These points lie on a tree of bent strands in 12 dimensions: the strands fork, and no path loops back.
num: [ -3 -22  26   4  28  18  -9  -2   1  24  -5  32]
Pomik: [  3 -14  39  -5   5  26 -15  -5  -6  -6  -8   4]
vogud: [ 23  12 -19  -1 -22   0  -1 -27 -11  -3 -36  16]
Dib: [  3 -12  40  -5  -5  24 -17  -8  -7 -13  -9  -2]
Kifi: [  6 -16  33  -4  38  33  -7   3  -4  19  -3  25]
zofa: [  1   7  19 -24  -9  17  -2  33 -36   4  14 -57]
kimed: [ -7  10 -10  13   2 -40  -3  -8   8  16  -6  15]
borof: [-24   1   1 -20  23 -11  -9  14   0  21  30 -35]
nov: [  3  17  27 -22 -16 -10  26  28 -11  14  16 -24]
nazuf: [  0  12  10 -31 -21  21   2  18 -15  14  14 -50]
vone: [ 17 -13   0  -5  13  -4  27   1 -35 -24   4  -8]
Sosu: [ -7 -12   4  35  23  -4   8 -26   6 -24   2  20]
Luni: [ 44   5 -25   1  -2  -2   5 -28 -56  15 -72  21]
vigiv: [-13   9 -23  24 -18  -3  -1 -28  58  -8  18  33]
volo: [ 30  10 -20  -1 -15   1  -2 -28 -28   5 -49  17]
Pud: [-24  -1   5 -22  27 -12  -9  17  -4  24  32 -38]
Puze: [ 26 -12  -4 -13  16  -6  30   7 -44 -21   0 -28]
ruvof: [  5 -16  35  -4  26  31 -10   0  -4   9  -5  16]
Sug: [ 10 -11 -11  -4  -1  -4  16  10 -41  -7 -10 -20]
vilib: [  5  -4  -6   2  -2   0   5   5 -40  -3 -18 -13]
Gedir: [  3 -13  40  -6  -3  24 -17  -8  -6 -12  -9  -2]
dubog: [  5 -15  37  -4  18  30 -11  -3  -5   4  -6  11]
mev: [ -6   9  -9  13   4 -37  -3  -7   8  16  -5  15]
fevit: [ -7 -14  12  15  17  -8  -9  -7   9  15  -4  21]
ferut: [  5 -15  38  -4  14  29 -12  -4  -6   1  -7   8]
telo: [  0 -20  28   0  35  26  -7   1  -1  27  -5  34]
sab: [  2 -19  29  -2  40  29  -6   3  -2  28  -4  35]
Zoka: [  3   8  21  -4  -5  -8  30  14 -25  -1   2 -14]
fut: [-20   5 -15 -13   4  -7  -8   5  16  11  18 -20]
Nus: [-12  12 -31  -1 -29   0  -7  -5  45  -9   8   5]
dafi: [-17   4 -18  30  -3  -3   1 -34  50  -7  20  36]
labib: [-14  -5  -8  33  14  -3   4 -32  29 -15  13  31]
Lefim: [ -1 -19   5  19  19  -5  22  -9 -14 -26  -3  12]
fufe: [  2   5  20   0  -2  -7  30  11 -27  -5  -1 -11]
Fom: [ -3 -18   7  29  24  -6  17 -16  -9 -26  -4  13]
fub: [-10  15 -14  13 -20 -53  -9 -13  12  19 -12  14]
felup: [-13  -6  -6  33  15  -2   6 -31  26 -16  12  29]
muv: [  5 -16  37  -4  17  29 -12  -3  -5   3  -6  10]
Torez: [ -3  13  -4 -30 -27  11   1  14   8  27   6 -35]
Gurar: [  5  11   3   0   5  26 -21  20 -33  23 -21  -4]
kido: [  4  16 -27   3 -41  -1   1 -17  34 -17 -10  18]
Bup: [-22   3  -9 -16  12  -9  -8   9  10  15  22 -26]
rus: [  4  -3  -5   2  -1   1   4   5 -39  -3 -18 -12]
kuf: [-17   8 -22  -8  -9  -4  -7   0  27   4  13 -10]
pifi: [ -3 -14   9  37  27  -6   9 -23  -3 -27  -2  14]
Gegir: [-10 -10  -1  34  21  -3   7 -28  14 -21   6  23]
zizam: [ 13   3   9 -20  -3 -15 -13  52 -33  15  -7 -27]
nuda: [ 14  15 -20   0 -30  -2   1 -24   8 -10 -24  16]
lider: [ -4 -13   8  36  26  -5   8 -24   0 -27  -1  16]
fiva: [ 24 -13  -6 -14  13  -3  28  13 -44 -17   0 -29]
bidag: [-13  -8  -5  34  17  -2   6 -30  22 -18  11  27]
Dimir: [ -2 -19   5  24  21  -5  20 -11 -12 -26  -3  12]
suvof: [ 18  -1 -10 -13 -24 -36 -19  31  -3  13 -13   4]
vov: [  3   6  18 -22  -7  13  -2  37 -35   6  11 -53]
Pepug: [ -6 -21  21  10  22   7 -10  -6   5  19  -6  28]
Pitus: [  0  11   5 -32 -24  18   2  18  -8  20  11 -48]
Dudu: [-20   6 -16 -12   2  -6  -8   4  18  10  17 -18]
Kad: [-11  13 -33   2 -38   1  -7  -7  52 -15   6  11]
kapi: [ 16   5 -18 -10 -22 -30 -20  26   9   7 -16   5]
bened: [ 18 -13 -10 -10   6  -3  23  14 -42 -10  -3 -26]
mel: [ -9  14 -31  16 -37  -1  -4 -18  60 -16  10  24]
kopo: [  2  -2  16   8   4  -4  26   1 -29 -14  -7  -2]
Nezif: [  3  17  28 -24 -18 -11  26  30 -10  16  17 -24]
difif: [  3  19  29 -32 -23 -11  24  33  -6  20  21 -26]
poba: [  0 -10  12  21  15  -3  18 -12 -20 -23  -8   8]
dume: [  6  12   2   0   5  27 -21  21 -32  24 -21  -4]
divon: [-19   6 -19 -10  -2  -5  -8   2  22   8  15 -15]
zim: [ -6 -21  22   9  23   9 -11  -5   5  20  -6  29]
Fusik: [  4  -1  -3   3  -1   4   0   4 -39  -1 -20 -10]
pemi: [  5  13   2   0   5  28 -23  21 -32  25 -21  -3]
kiko: [ -8 -11   3  35  23  -4   8 -26   7 -24   2  20]
zisu: [-25  -4  14 -26  37 -15 -10  22 -12  28  39 -44]
rabal: [-10  14 -30  16 -36  -2  -4 -19  61 -16  11  26]
nule: [  6 -16  31  -5  46  35  -5   6  -3  27  -1  33]
lebor: [ 15 -15  16 -13  -5   8   2   4 -31 -34  -3 -19]
Nidip: [  5   7   3   2   4  16 -11   9 -36   9 -21  -6]
vodov: [-15  -4 -10  32  11  -2   4 -33  33 -13  15  32]
Zufot: [ -3 -17   8  31  25  -6  15 -17  -8 -26  -4  13]
sotut: [  5 -15  29  -5  49  35  -4   7  -3  30  -1  35]
leg: [ 21 -14   7 -13   6   2  16   7 -39 -29   0 -23]
fomo: [ 15 -13 -10  -7   3  -4  20  13 -42  -9  -5 -24]
medu: [ 13  14 -27  -7 -22 -10 -27  14  43  -5 -11   8]
davu: [  3  12  24 -11 -10  -9  30  21 -18   6   8 -20]
mirof: [-11  14 -34   4 -41   1  -7  -7  54 -17   5  13]
bupud: [  2  -3  15   9   5  -3  26   0 -29 -14  -8  -2]
dagel: [ 12   3  10 -19  -3 -13 -13  53 -33  15  -6 -29]
povu: [ 21 -14   5 -13   8   1  18   8 -39 -28   0 -24]
Rir: [  9   4  14 -20  -3  -3  -8  49 -34  12  -1 -39]
fotof: [ -7  -4   2  16  13 -21  -6  -7  10  14  -3  17]
leli: [-19   6 -19 -10  -2  -5  -7   3  21   8  16 -15]
lig: [-25  -2  10 -25  33 -13 -10  19  -8  27  36 -42]
Dag: [-16   9 -24  -7 -12  -3  -7  -1  30   2  12  -7]
Mig: [-20   5 -14 -13   4  -7  -7   5  16  11  18 -20]
div: [-16  -3 -12  32   9  -2   4 -34  37 -12  16  33]
Pagor: [  5   9   3   2   5  20 -14  12 -35  13 -21  -6]
Tikan: [-15   8 -22  26 -14  -3   0 -30  57  -7  18  34]
Vub: [  3 -13  39  -5  -3  24 -17  -8  -7 -12  -9  -1]
Zozan: [ -7  -8   6  16  15 -17  -8  -7   9  14  -3  18]
nosub: [ -7  27  -4 -17 -49   5  14  -3  24  24  -7   3]
biru: [ 24 -14   2 -14  11  -1  22   8 -41 -27   0 -26]
Vufor: [ -1  13  18 -29 -17  25  -1  20 -32   1  21 -60]
sif: [ -1 -19   5  21  20  -5  21 -10 -13 -25  -2  11]
Lusul: [-25  -4  15 -27  39 -15 -10  23 -13  29  40 -45]
dadi: [ 19 -12   0  -7  14  -5  27   1 -36 -23   4 -10]
miki: [  5  12   3   0   5  27 -21  19 -33  23 -21  -4]
Fibi: [ 25 -14  -1 -14  14  -4  26   9 -43 -24   0 -28]
sel: [-13  10 -24  24 -19  -3  -1 -27  59  -8  18  32]
Niva: [ -4  23  -6 -20 -39   7  11   2  18  24  -1  -8]
tufaz: [-10  15 -13  13 -22 -54  -9 -13  14  19 -12  14]
rov: [ 20 -15   9 -13   4   3  12   7 -37 -31  -1 -22]
tovav: [-16  -1 -13  32   7  -2   3 -34  40 -10  18  35]
gur: [-23   2  -5 -17  16 -10  -8  11   6  17  25 -29]
kav: [ -9  15 -33  11 -46   1  -6 -12  61 -21   6  20]
Pifu: [  8 -14  24 -11 -17  12 -10   0 -25 -36  -6 -17]
sagi: [ 16  12 -24  -9 -19 -21 -24  21  25   2 -17   6]
sok: [  3  20  31 -37 -27 -11  24  36  -5  24  23 -27]
Zese: [  5 -16  30  -4  47  35  -5   6  -3  29  -1  35]
tuviz: [-13  -8  -4  34  17  -3   6 -30  22 -18  11  27]
Kunu: [-23   3  -7 -16  13  -9  -8   9   8  15  23 -27]
vasa: [-12  11 -25  23 -22  -3  -1 -26  59 -10  17  31]
git: [-25  -3  12 -25  35 -14 -10  21  -9  27  37 -42]
les: [ -3  12 -30   1 -39  -1 -18   0  57 -17   0  14]
Luta: [-10  13 -33   2 -37   1  -7  -7  51 -14   6  10]
diled: [  1  12 -28  -1 -33  -2 -23   4  56 -14  -2  12]
pav: [ 42   5 -24   1  -4  -1   3 -28 -50  13 -67  20]
muli: [  4   5   2   3   3  13  -7   7 -37   6 -21  -7]
Buta: [ -9  15 -31  14 -40  -1  -5 -16  60 -18   8  23]
Subu: [ -6   9 -10  14   3 -39  -4  -7   7  16  -5  15]
lof: [ 21  -1  -1 -19 -16 -36 -20  41 -17  20 -10  -4]
Manem: [ 11  14 -27  -7 -22  -8 -28  13  45  -6 -10   7]
Feni: [  6 -16  32  -4  41  34  -6   4  -3  23  -3  28]
Vepa: [ 29  10 -21  -1 -15   1  -2 -27 -26   4 -48  17]
loku: [ 26 -13  -5 -14  17  -5  29  10 -44 -21   0 -30]
Gabuz: [ -9  14 -35   5 -47   2  -7  -8  58 -21   4  16]
Reto: [-16   2 -16  31   0  -2   2 -34  48  -8  19  36]
vogek: [  2   7  19 -23  -8  14  -2  36 -35   5  11 -54]
bepif: [ 18  14 -19  -1 -26  -1   0 -26   0  -7 -29  16]
Vagag: [ 10  15 -22   1 -35  -2   2 -21  20 -14 -18  17]
Poris: [-12  11 -25  23 -23  -3  -2 -26  59  -9  16  31]

For each line, walk along the strands from its first point to the rest, and write how the paths branch: one pair of brackets for each fork, around the two groups it splits, the group holding the point that comes earlier in the line first. The first line is done for you.
ruvof (Mig vogek Sug nule) | (((Mig vogek) Sug) nule)
Mig (Lusul povu poba vogek) | (Lusul ((povu poba) vogek))
fiva (rov zisu zizam poba) | (rov ((zisu zizam) poba))
Mig (git Sug sab nosub) | (git ((Sug sab) nosub))
muli (leli dagel pemi lebor) | (((leli dagel) lebor) pemi)
gur (Lusul leg nuda poba) | (Lusul ((leg poba) nuda))
